[ 8.24 -2.80  4.20  0.69 -2.37] -> z981
[ 3.53 -6.11  4.20 -5.14  3.87] -> z454
[ 3.53  3.88  4.20 -5.14  3.87] -> z69
succ: [8.24]  [-2.80]
succ: [0.69]  [-2.37]
tags:
[3.88] -> z231
[4.20] -> z260
[-5.14] -> z853
[-6.11] -> z282
key z69 1:   z231

[-3.11  0.56  3.19 -0.07  0.39  0.92  0.55 -6.59 -4.59 -7.14  2.39 -2.48
  2.84 -5.21 -1.17 -7.06  3.13  2.61 -1.33  2.07 -1.09  6.38  0.19 -2.42
 -1.40 -5.76 -3.52] : z420
[ 3.76 -2.07 -2.70 -2.22  3.13  1.28 -5.35  5.71 -1.05  2.66 -2.52 -1.44
  1.71 -0.82  2.24  5.11 -7.84  3.99 -1.51 -1.83 -2.80 -1.32 -3.61  0.94
  8.94 -3.69  0.78] : z136
[-6.85  3.27  1.19  1.38 -1.83 -5.57  1.62  4.09 -2.17  2.92 -0.81  4.95
 -0.62  1.08  1.25 -4.60  5.89 -1.47 -3.09  6.84  6.77 -3.54  0.90 -2.83
 -0.79 -3.76 -1.68] : z749
[-3.11  0.56  3.19 -0.07  0.39  0.92  0.55 -6.59 -4.59 -7.14  2.39 -2.48
  2.84 -5.21 -1.17 -7.06  3.13  2.61 -1.33  2.07 -1.09  6.38  0.19 -2.42
 -1.40 -5.76  1.00] : z181
[ 2.78 -0.11 -6.87 -1.96 -0.90 -1.77 -5.12  5.61  3.84  1.98 -7.43 -2.89
  3.42 -1.69  1.08  6.25 -3.24 -0.73 -4.46  0.53 -2.52 -2.30  4.69  4.71
 -0.18  1.89  2.66] : z596
[ 3.71 -0.71  4.34  1.52 -3.39  0.08  2.36 -4.71  0.78  1.71  4.45  3.71
  1.25 -2.75  1.81 -5.79  0.97  7.85  7.02 -1.58 -0.98  4.77 -6.00 -3.41
  0.81 -2.65 -2.17] : z111
[-4.64 -2.10 -0.56 -1.08  0.09  2.34  2.41 -4.78  1.45 -4.79  1.40 -4.64
 -2.60 -4.78 -1.30  3.54  1.05 -6.92  0.34 -1.76 -0.41 -0.77  6.67  2.38
 -4.14  8.97 -0.85] : z621
[ 1.65 -1.92  5.23  2.49 -4.67 -2.66 -0.30 -6.31 -1.79 -5.09  0.90  1.75
 -1.10 -0.94 -3.15 -2.65  0.27 -0.22  5.88  2.04  6.16  3.99  7.52 -1.60
 -3.86  0.17 -5.14] : z269
[-1.77 -0.11 -0.73  1.98  0.53  4.69 -2.30  3.84  2.78 -0.17 -0.90 -2.89
 -4.46  1.89 -7.43  5.61  3.42 -5.12  6.25 -1.69  1.08 -3.24  4.71 -6.87
  2.66 -2.52 -1.96] : z827
[-6.31 -1.58 -1.42 -2.59  2.00  0.78  7.23  2.11 -3.18 -2.82  5.02  1.25
 -1.33 -1.49 -0.84 -2.32  2.19 -2.80 -6.12  0.51  5.40 -4.56 -7.14 -2.72
  4.64 -2.51 -0.78] : z67
tags:
[2.61] -> z150
[3.20] -> z813
[3.18] -> z648
[-6.87] -> z559
[4.34] -> z208
[-2.70] -> z594
[5.23] -> z74
[3.19] -> z969
[-1.42] -> z845
key z181 2:   z969
perm: [-1.17  0.92  3.19  2.07 -1.09  1.00  0.55 -5.21  2.39 -5.76 -1.33 -1.40
  6.38 -3.11 -4.59  2.84  2.61 -7.06  0.39 -2.48 -7.14  0.19 -0.07 -6.59
  0.56  3.13 -2.42]  z181
perm: [-0.11 -2.52 -1.96 -0.90 -4.46  3.84  1.98  6.25 -0.73  4.69 -1.69  0.53
 -7.43 -3.24  2.78  4.71 -6.87  3.42  5.61 -2.30 -0.18  1.08 -1.77  1.89
 -2.89 -5.12  2.66]  z596

